The rows of T fall into several groups, and each row is roughly a mix of its group's hidden directions.
T (114 x 11):
[[  3   9   5  14  -1 -37 -18  22  -9  55  21]
 [  9   5 -15 -22 -47  25  21 -11  31 -27  15]
 [ -7 -37  -6  34  23   7 -21  35 -15  -2  32]
 [-29  -1 -18  25  23  -1 -22  -4 -33 -45  12]
 [ 14 -27  26   7   1 -47  -6 -13  28  28  21]
 [ 52 -28  15  22  -1 -33  -8 -19  -8  14  -6]
 [  6  16  -9 -15  20  21  25  29  13 -47 -27]
 [ 17  34 -20  22  -1  17 -36  44  -8  -7   8]
 [-19  11 -15  18   6  20   1  16 -49  38 -21]
 [ -1  19  14  10 -36  -6 -21  26  37  15  36]
 [ 34  31  19  12  15 -16  17  22 -37 -18  22]
 [ 54  35   0  15  -4  11  18 -26  -2  14 -18]
 [ 26  18   8  50 -22  31  18  -6  20 -12 -12]
 [ -5  -2  -7  -4  21 -12  34 -45  34  32  -4]
 [-12 -35  18 -13 -15 -21 -38 -22  28  -9  28]
 [ 13   1   9  -8 -31  13 -47  11   5 -36  31]
 [ -7  -1 -14  13  15  -7  39  24 -24  27 -45]
 [-61   1  -8  -8 -19  12   1   5  24 -11 -33]
 [-12   3  29 -28 -28 -29 -12   9  44  18  11]
 [ -8  29  -6 -10  35  10 -15  53 -24   5  -8]
 [  4 -39 -15  21  18  12  -6  56   3 -12   8]
 [ 39   0  32 -12 -10 -26  18 -31  19  30  -8]
 [ 28 -13  -3  18  16 -20 -10  19   1 -59 -12]
 [  0  -6 -44  49  -1  -2   5  17  -8 -16 -32]
 [-15 -18   8  -6 -56  22  23   2  14 -17 -28]
 [ -3  36 -14  -3  19  22  -1  29  52  12   0]
 [  2  30 -12  -7  46  11  14  24 -12 -42  -2]
 [  9  18  17 -28  30  -7 -33 -21  23  34 -19]
 [ 39  18  26   4  -9 -11 -14   7  14 -25  48]
 [-27   6 -14 -52  35  25   1 -17   3 -18   6]
 [-46 -13 -34 -27  27 -18  -4 -11   3  17 -20]
 [ -3  16  20 -17 -17 -14   5 -58  14  21  23]
 [ 32 -44  22  24  11   0   1  -7 -33 -17  22]
 [ 24 -25   5  37 -25 -15 -23 -18  30  28  -6]
 [-21  10  -6 -26  45  36  21 -20   5  24   2]
 [ 41 -12  34  19 -19 -11   5 -19  11  18 -37]
 [ -4 -27  11  16 -58  19   9 -20  12 -17 -17]
 [  5  28   6  28 -20 -12  -8  55  19 -10  17]
 [  4  33 -18  -7 -51  30 -21  -3 -13 -18 -11]
 [ -7 -32  21 -13  38  -4  39  -6 -37   0  -3]
 [ 10  30   8 -11   1 -24 -10 -13  -4  39 -50]
 [ 42  37  10  -5  15  17  16  18  40   0   7]
 [  3  -3   3  -4 -55  16 -10   4  -9  41  28]
 [ 43   2   3 -17  37 -21  15  27  -6 -27 -18]
 [ 15  38  21 -41  -9  -3 -25 -12   9 -26 -24]
 [  8  24 -35 -10 -42  24  18  -5  13  -7 -35]
 [ 10  -5  12  41 -34  10 -16  49  -1 -16   1]
 [ 10  13 -16 -27  51  -7  25 -10 -31  20   7]
 [  2 -20  -6  31  39 -30 -10  -4  11  43 -14]
 [ -7 -17 -15  39   7 -19   9  17 -36  -7 -43]
 [-36  -1 -12  40 -18   8 -39 -14  11  -6  27]
 [ 16  -6  11 -21 -50 -11  22 -13  34 -17  21]
 [-17 -12  -9  27 -17   8  21 -13 -19  44 -40]
 [-18  32  21 -34  29   6  21 -32 -17  17 -13]
 [ -2  24  34 -51  20   5   9  16 -18   5 -26]
 [ 27  -7  -6 -29  26  21   4 -16  44 -28 -17]
 [ 13  11  -7  17  26  35  13 -28  -3 -50  -8]
 [ 16 -30   9  15 -35 -21  -4 -43  29   9 -10]
 [  5   3  19  21 -27  38  28 -16  -4 -41  18]
 [ -9  19 -10  35  13 -10  21  32 -43  11 -24]
 [-12 -14  14   4  12  -6  43  39 -37 -24  -5]
 [ 14  -5  -4   5  31   3 -29 -30   5 -48  28]
 [-11  12 -32   7  16  10  49  -5  -6   1 -44]
 [  6  13   0   7  -6   6  -4  -2  40  64   2]
 [  1 -15   7  16 -28   3  10 -45  23   2 -45]
 [ -3  -3  35 -16  41 -22   2  19 -21  37 -17]
 [-45  21 -38  -8   8  17 -21   1  11  -4 -35]
 [ -3  -3  -8 -36  19  26  49  21  17   1 -23]
 [ -3 -18  34  -7  17  -2  21  39 -30 -12  35]
 [ -4  -9  39 -35  43  -2  -9   0  10  28  21]
 [-27  -4   3  15 -38 -21  12  42 -32   6 -16]
 [ 33  52  -5  10   9  15 -11  26  -6  16 -28]
 [  9  -9  53  16   2  30 -17  14 -13 -31 -20]
 [ 13 -13  25 -27 -50   3   4  18   8 -14  36]
 [ -1 -27 -14  36 -13   6 -19  34 -19 -25  34]
 [-46 -24 -32  -5 -22 -20  16  11  12   0  29]
 [ 13 -11  54  15  -6  10 -27  29  -1 -12 -27]
 [ 25 -18  27 -39  -5 -16   9  21  43  15  -3]
 [ 33  15  10  24 -52  -4   8   9  24   2  23]
 [ -4 -45  23  23 -26 -16  31  28 -11  -4  12]
 [-27  12 -13  33   4  -8  15  23 -43  27 -22]
 [-20   0   3  15  31 -26  54 -17 -21   1 -15]
 [-29  19 -27  24   9  32   9  25  24 -17 -30]
 [  6  34  13 -32 -14 -11   3 -48  20  17 -18]
 [ -5  52 -42 -13  24  20 -10  -2  -3   7 -15]
 [-49  18  -5  -4 -33  19   8  27  23 -21   7]
 [  1  -2   3  35   3  31 -34  21 -15 -23 -39]
 [-19 -21 -14  19 -14  38   2 -42  20 -13 -27]
 [ 21   1   0 -11  29  -6  13 -24 -10  61 -11]
 [ -1  12  14  -2 -30  12 -25   2  25 -29  50]
 [ 12   9   3  22 -24 -16 -15  36  46  30   2]
 [ -5 -36  30   3  32 -11  -3  38 -16   8  30]
 [ 47 -20  22   4 -20 -36  17  16 -13  11 -20]
 [-21 -26 -11  -8  34   1  39   4 -41  -8  19]
 [-17  20 -10  -2 -22  30 -12 -47  -6  20  33]
 [ -1  -7 -14  12  35 -25 -41 -17   4  37  20]
 [  9  59 -15   5  -2  23 -16  36   3   3 -12]
 [ 14   6  10  11  36  20 -15  42 -42 -13   0]
 [-21  -8 -23  27 -23  31   9  -7 -25 -18  42]
 [-47  18   8 -14   7  26  24  38 -10 -19  -6]
 [ -8   4  12  32 -28 -24  10  16 -52  20   5]
 [  1  45   6 -21 -15 -10  16 -23 -16   1 -47]
 [ -9  28  27 -33 -16  10   4 -23 -18 -41  21]
 [-49 -22 -22   8   1 -16 -19  -6 -24  36 -12]
 [-10   2 -18 -23   2  36  25 -33  34  26  17]
 [-51 -22  -8   4 -28  13   1 -22  24 -25 -15]
 [ 30 -35   2  34 -32  -9 -18 -17   6 -14  30]
 [-20 -32  28  11 -18   3  11  37 -10 -27  33]
 [ 19  17 -15  -8  62  23   7 -25   7  -8  -6]
 [-29   1 -15  18 -44  -3   3  10  31   7 -41]
 [  1  -9   4  14  44 -22  -8  -7  15 -55   4]
 [  0 -45 -19  40  -3   2   3  38  -3   3  25]
 [  5 -20   3   7  -3 -41  -8  46   0  38 -18]
 [-11  35  -8 -28  20  10  30  48   0   1 -14]]
One row of each group comes first, with its name. Which group is each row after those in?
[-46 -11  23 -46  14  -2   2 -22  17 -11   7]
Z
[ 36  10   2 -20  40   6  37   0 -19 -16 -26]
L
[-11  41  19 -28  36   0  -3 -26 -19  -5 -28]
P

[  9  17 -12  17  35  22  26 -23 -14  39 -26]
L
[ 21  10   3  13 -26 -33 -41 -34  27  -4   1]
P
[ 16   5 -20 -12  23  -5  15   6  40 -19 -50]
P
[  5 -26  19  24  -8 -15 -32  41 -27  -8  26]
P
[ 15 -42 -10  16   8 -19 -12 -30   6  31 -35]
L
[  5 -34  -6  33 -23 -20 -16   5   9  18 -46]
Z
[ 44 -16  22  -4 -36  -1  22   2  30   6 -26]
L
[-55 -23 -23 -19  23  -1 -12  11 -11 -17  21]
Z
[ -3   0 -17  -9 -11 -28  17 -28  25  39 -40]
Z
[-36 -17 -20   3  13 -27 -23  28 -24 -35  -6]
L
[ 33   7  13  23 -30  17  18   0  42  26 -17]
L
